Here are some points:
[-32  -1  27 -19  19 -29   6  39   0 -30  36  90 -19 -40 -13 -65  11  29
 -13 118  16  -3   8  26  52 -33 -26   6 -33]
[  45  -49   -6    0 -114  -18   20   15  -14   40  -81 -101   -6   -4
   98   29  -61  -90  -48 -127   23  127   48  -86   52   25   85    6
  -61]
[-20  12  -7 -20 -13   3 -27   5  35  37  40 -26 -41 -21 -13   5 -17  -9
  34 -59  52  17 -33  -3   4  14  -4 -41 -21]
[  -2  -38   38  -32   -1 -109  -20    1    4   27  -25  -10   48   66
  -23   97  -13  -33 -109  -68    9  118   12  -88   72   58   43  -25
   22]
[  -6  -57    2  -18    3  -22   23   34   55  -64   21  -43   -6   36
  -27   31   68  -11  -82   38  -33  127   72    1  -54    9   22 -127
  -11]
[-21  26  -8  -4 -54  34 -63  47 -34   7  39  -9  -9 -31 -61  26  32   0
  52  25  -3  -5 -41  39 -18 -85  -4 -47 -20]
[ 28  27 -46 -12 -12  77  71  -8 -55 -34 -39 -49  30  -2 -57 -60  17 -93
 -25 -55  19   0   0   2  26   0  43  33  16]
[-36   7 -13   8  20  73 -39  -3   4 -12  30  19 -47   6 -10   8  61  45
  11  83  20 -46 -41  22  25 -58  -8 -14  -5]
[ 15 -59  32  27  -3   3 -52 -33  20   7 -27 -23   2  23 -19  81 -59  35
  -6 -53  13  -3  22 -46  -7  19 -36  54 -35]
[  6  16  -3 -34   0  17 -47 -35 -35  -9 -42 -37 -13 -13  18 -38  -7  -7
  21 -92  10 -20 -54  31  18  26  -4  16  29]
[  42   -2  -11  -40 -102   40  -25   15  -19  -39  -46   34  -39   36
  -38   37   33  -73   15  -29    4  -78   50   24  -65   66  -26  -27
   61]
[-18 -12 -27 -28  29  19   8  74  48 -81  74  11  -6 -71 -38 -55  91  54
  18 127   3  10   1  69 -25 -44 -10  -3 -25]
[-38  -4 -27  48  83  38   1  58  30 -11  30 -24  -2  63   4  27  13  37
  95  34   8  21 -39  -1 -16 -14 -11   1  -5]
[  91  -37   48  -32  -68  -80   45   47   48   68  -85  -10   29   13
   52   78  -65  -60  -35 -112   25   29  -30  -18  -14   93   47  -28
  -16]
[ 55   2  12  75  31  -9 -25   2  33 -41  93  -5  15   2 -31 -78  28  -8
   4  67   6 -14  -4  -9  11  29 -34  17  -5]
[ 48 -63 -32 -35  11 -61  32  -6 -66  58   1  27 -32  62   8  32 -35 -62
 -71 -89 -56  71  29   8  -4  23  68 -17 -23]
[-44  46  23  12  -5  10  30  -4 -20   7  -9  93  21 -43   5 -62  45  24
  30  14 -18 -49  23  43   3 -45 -31  61   2]
[  13   75   -3   13   71    5  -12  -88   71   11   -4    9   56   48
    9  -26   24    0   -2   65   -8  -20   11   32   25    6 -127  -12
  -29]
[  73 -100  -47   27  -12    7  -22   33  -61   40   26  -11   37  -17
   62   67  -25   43   29  -36  -28   44   43  -35  -23   79   16  -15
  -37]
[ 67 -64 -34 -65  26  35  -3  38  29  40 -35   9  40   3  47 -52  67  82
 -33 -71 -41 -37  40 -19  18  24 -82 -32  38]
[-73  40  29  20  93  47 -17 -11  33  -9  -2  44  12  -8 -17 -49   6  -3
  18 123 -22 -47 -49  26   0 -29 -55  -1  68]
[-60  33 -51   5 -24  42  43 -14 -47   8  -4  21  43 -33   4  -2  72 -16
 -52 -21  -5 -22  26 -12 -25   5  49 -22 -15]
[ 16  47  -2  -8  -4  27  21  33  22  -5  76 -68 -17 -37  36 -12   4  41
  76 -21   4  36 -24 -60  31 -27  28  11 -33]
[  54  118  -23   20    0   -3  -33   -7  -21   42  -20  -21  -16   49
  -10  -10   12  -46   17 -101   -4    2    7   37   19   22   -8   36
   35]
[  5 -14 -46 -36 -43  -1  26 -20 -27 -26   0 -19 -99 -21 -89 -18  43  14
 -33 -42 -39  65 -39 -47  27 -10   2   0 -14]
[ 52 -53 -38  15  30 -49  22 -10 -34  38  12  29  20  48  58  24 -16 -29
 -20 -37  20  47  24 -70  12  14  18  -9   9]
[ 31 -35   8  19 -20 -30 -16 -28 -62  46 -46 -50 -14  68   0  52  15  -7
  17 -21   9  14  46 -35  11  46  16  48 -36]
[  12   14   23  -32    5  -27   14  -59   49   45  -40    7  -27   64
   16   41  -72  -75  -29 -103   74   61   15  -49  -30   59   81  -57
  -48]
[  91  -66  -60  -24  -16 -106   20   14   75    6  -28  -23   32   -1
  -45  105  -52  -38  -46  -88  -38  119   17    9  -36   20   24 -106
   10]
[ 78  23 -29  15  20 -59  -5  52 -27  -2 -65  24  40  44  -1 -37 -15   3
 -15 -44 -29 -14  -5 -25 -17  12 -32 -76 -26]
[ -55   56  -49   32  -49    7   41  -23    6  -52   23  -32 -116  -50
   28  -39  -27   16    1  -18   59  -18   33  -63  -26  -26   36   89
   17]
[ 34   6  -6 -14  24  -9  27 -44 -26 -25  11 -20  82  63  42 -29 -67  14
  32 -23  42  -6  20 -15 -15  10  24 -61 -15]
[ 35   5  35 -33  11  49 -37  -5   5 -25 -29  47   9  27  28  67  -1  32
  81  62  18  61 -59 -27  19 -23  -8  27 -33]
[ 58  -4  18  41 -56  43  33  18  -4  90 -18 -22 -31 -67  15  35 -10 -36
   7 -84  -1  30  16   9   7  64  -3  -5 -11]
[-62  49  54  82  82  58  42  27   1 -14  26  17  25 -65  21 -67   3  -6
  27   7  11 -29 -37 -19 -41 -50  14 127 -41]
[ 28  52  25  43  32  -5 -40  29  31 -62 122  44  44 -22   9 -61  29  67
  22  85 -31 -77   0  49 -45 -73   9   7 -19]
Here are 12 more points, each followed by its number:
[  3  -8  24  -3 -31 -74  24  54 -53  63  40 -60 -69  -6  28  67  12 -44
 -86 -89   0  42  21 -46  27  96 -52 -35 -14] 0
[ 14   5  14  68 -34   9 -20  -9  -6   0 -36 -13   6 -38 -30 -27  56  15
 -12  51  17 -46 -16  15  23  61 -48   6  55] 1
[ -46  -49   20   25  -14   -6   12   21   19  -16   38  108   12   -5
  -47 -118   39   29   61  127  -27    5   22   90  -20 -114    9   60
   34] 2
[-32 -19 -12 -67   9  37  10  33  -5 -53  -2  -4 -21 -35  -4  24  49  18
   5 -24 -21  10  -5 -56   9 -45   8 -47 -51] 3
[-56  26 -27  24  28 -35 -34  86  54  25  38 -10  29 -15  36  66  12 -23
  26  81 -34 -52  37  45  -4 -41 -57  38 -28] 4
[ 29 -21 -35  15  -9 -22 -30 -46 -40   6 -47  53 -25 -20 -42   7 -31   5
 -14 -23  21 -17  44  26 -23  -9   2  14  33] 5
[-32  53  11 -12 -33 -34 -43 -38 -35 -29   6  11  62   6 -50 -73  27   2
  88  66 -13 -64 -45  86 -52  -2 -47 -42  39] 6
[  43  -44   37   73  -43  -40   54  -47  -11   36  -11  -13  -46   31
  -25   32  -39   14  -74  -81   12   53    8 -101  -11  125   73  -71
   14] 7
[  3   7  40  22  16 -36 -31  -4 -44  -3 -57 -46  -6  27  25  11  29  27
 -26 -66   6   7  14 -21 -18  16 -29  27 -24] 8
[  0 -33 -36  60 -47  -8  34 -11 -67  12 -79  45 -52 -32 -16  22 -26  10
   7 -19 -11   6  37  -5   3 -12  57 -41  39] 9
[ -10    8  -25  -21  -38  -37   80  -19   -7   31  -26   38   44   64
  -60   41   -4  -39 -104  -46  -60  127   57   -2   11   11  -16  -17
   88] 10
[   1  -11   19   13  -10   39   16  -36  -72    4   28   17  -63   25
  -15  -22  -24  -13   68 -107   35   -4   73  -99   87   34    0   32
  -17] 11
Which two of these numbered points are nearest to each point below, looking only along the 7 directions in which the first points spread most? Their numbers follow each, nearest first.
[-52  -6  18   0  41 -14  -8  66  34 -61  50  28  53 -54  44 -74  86  -3
  49  61 -22 -50 -11  99   6  -1 -75  49   0] > 2 4
[-55  35 -26  16  59  45 -19  11  31 -63 -27  64  16  11   9 -39  63 -55
  68  15 -55 -89 -30  29 -60 -90 -27  16  41] > 6 1
[  5  26  17 -46 -31 -43 -49  21 -19 -23  28  -5 -47 -61 -75  67  27  48
 -41   9 -40  12  67 -63  -4  -5  10  -1  39] > 3 9
[-104  -27  -32   -7  -22  113   20   30   38   14   45   71   -4    2
   -4  -66   36   69    5   69   -1   39  -53   90  -15  -56   -8   32
  -62] > 2 4
[  46  -33  -43  -39   -3  -36    2    5  -15    9  -71  -59  -52  -16
   30   58   17   57  -92 -120   28   29   58  -36   12   67  -21  -60
    5] > 0 7
[ 19  11  22  19 -39 -44 -32  -1 -16  28 -18  47 -36 -49 -23  43  32  43
 -87 -45  31  -2 -64 -13 -21 -35 -16 -20  99] > 5 9
[  0  54  57  12  14  15  36 -17  24   3  41  22  58  30 -16 -78  66 -27
  29  58  43 -36 -47  76   0 -51 -67  20   0] > 6 4
[  4  23  52 -28  28  11 -28   4 -36  29 -23   0 -33 -63   1   0  35  -7
 -84   8  22 -52  37 -25  71  12  45 -36  60] > 5 9
[-15 -16 -16 -16  -9 -15 -45  33 -79  95   7  15  43 -40  32  43 -19  20
  66  15 -42 -16 -19 -10 -16 -60  70  26  -2] > 8 3
[ 58 -28   3 -59 -17  85   3  29 -52  41  19 -93  -7 -11   7   5  -1 -29
 -10 -33   7  12 -21  13  28  70  23  -9 -26] > 9 8
[  7  -3 -28  -1 -17 -32  27  24 -55  -1 -39  55 -64 -34  27  29   8  29
   2 -52 -49 -11  38 -15  11  36  12 -14   5] > 9 5
[   5  -51  -69   -6  -47  -97   63  -17   17   17  -19    9  -25   19
  -75   44   -4   -5 -107   -8  -23   39    2  -12   -3  127   58  -32
   44] > 10 0
Here are 12 other points, each followed by its number:
[ -1 -53  20 -31 -41  33  34  56  -4 -40 -25  37 -53  14  67   4  -8  67
  35  -7 -21 -10  16   6  47  27   8  -4 -64] 0
[-69  41 -26 -57  66 -20  -4  -1  -2  -7 -15 110  49 -27 -16  19   3 -22
  59 127 -98 -40 -67  22   3 -37 -15  10  23] 1
[ 25  66 -16  34  43 -15 -27  14 102 -35  92  31 -21 -21 -43 -98  16  20
  13 127   1 -80 -27  46  42 -26 -16  80 -55] 2
[ 59 -39  18 -39 -26 -40 102 -21  34  28 -81 -50 -38  14   1  99 -29 -13
 -38 -85  28  85   5 -56   6  63  91 -48 -24] 3
[-54  -6  26  22  16 -29  94   8  14 -33   6 -39 -26 -88 -31 -67  48 -17
  39  67  -1 -28 -75  31  -3 -13  -9  54  36] 4
[-61 -10   3 -67 -28  34  34 -26 -32   0  25  53  20 -34 -21   7 -31  32
  64  47 -43 -54  -7  23   4 -91 -20  49 -45] 5
[ 18 -37  43   5 -22   9  -8  26 -44  56  39   7  11  42 -10 -28 -32  36
 -39 -32 -43  41   3 -38  -4  28  18  55 -60] 6
[  3 -33  59  19 -32  14 -20   4  39 -50   7  32 -16  11 -11 -33 -50 -51
   5 104 -24 -23 -40   2 -32  29  18  96  -5] 7
[ -4  68 -27 -10  50 -40   4  15  -4 -50  55  16  26  27 -45   8  12  25
  43 113  12 -96  -6  27 -33 -62  10  67  -4] 8
[-96  99   5   8  95  33 -37  57  48   8  61  56  45 -44  41 -94 -26 -32
  32  97   4 -31 -54  98  11 -80   4   6  22] 9
[ -8  -9  20 -28   2  -2 -40 -87   3  35 -25 -45   3 -71  84   4 -39 -76
   6 -75   7 -11  20  46  14  35  19 -64 -37] 10
[-33  30 -18 -22 -45  29 -10  -6  -2  -7 -55  34 -35  33  19  15 -13  28
  18 -11 -51  61  -5  16   5 -45 -23 -52 -32] 11
Which two of these numbered points are nearest to each point below, looking only along the 7 directions in which the first points spread most? Their numbers follow each, nearest first.
[  13  -62   11   -7  -82  -41   85    8   15  102  -73   22  -13   13
  -24  105  -68  -17  -83 -127   24   88   12 -100   21   66   62  -34
  -59] > 3 10
[-38  53   1 -45  63  17 -20  17  44 -50  37  17  45  25  66 -23  65  54
  44  46   9  -8 -53  29  -4 -36  24  59  25] > 8 7
[ 52   3  -1   7 -49 -45 -56  37 -20 -58  50  -6  -9 -86  11   2  31  88
  50  77  62 -85  30  75  25 -36  11  74  67] > 5 4
[-21 -34  47   7 -71  51   8 -30  -6 -63 -38  88 -60  22  -8   4 -35  47
 -35  19  42 -31   7 -57 -23  49  12 -66  67] > 11 7
[ 85 -75 -45   6 -19   3  81  41 -12  19 -53   3 -34  63 -70  62 -79 -92
 -78 -58  26 127 -12 -53 -14  56   1 -26 -35] > 3 10
[ -9  29  29  27  55  80 -31   0 108   6   9 -94  39   8 -21 -53  22 -18
  -2  31  23 -14  -6 124 -16 -64 -12 -42 -90] > 8 2
[-25  19   9   0 -42   7  55 -46 -17 -49 -41  59 -32  -7  27 -43  20  63
  16  24   6 -69 -40  24 -43 -66 -11  46   4] > 5 4
[-11   1 -47  24 -19   8  23 -31  12 -29 -12 -96  38   8  16  21  -6  19
  13 -32 -29 -20  42  -2  57   1  -6  99  29] > 6 0
[  54  -62  -25  -13  -45 -102    9  -21   34   36  -34  -12  -12    4
  -56   62  -37    0  -67  -42   27  127   45  -47   24   69   71  -71
   26] > 3 10
[109 -58  -1  28 -40 -18  -6 -42 -40  53 -17 -32   9 -84 -26  74 -12   5
  45 -54   9 -17  47 -61   4  56   7  71   4] > 6 0
[ 17  72 -45 -42  78 -26 -24  13  18  -1  56 -22  20 -12  13 -39   4  49
 -25  14  37 -18 -56  25  11 -85 -30  55  57] > 8 7
[-16  47 -23 -40  49  15 -66 -80 -20  55  13  25 -42 -20 -17  30  75  27
  -4 -47 -35  18  18  12 -22  48   6 -38 113] > 11 7
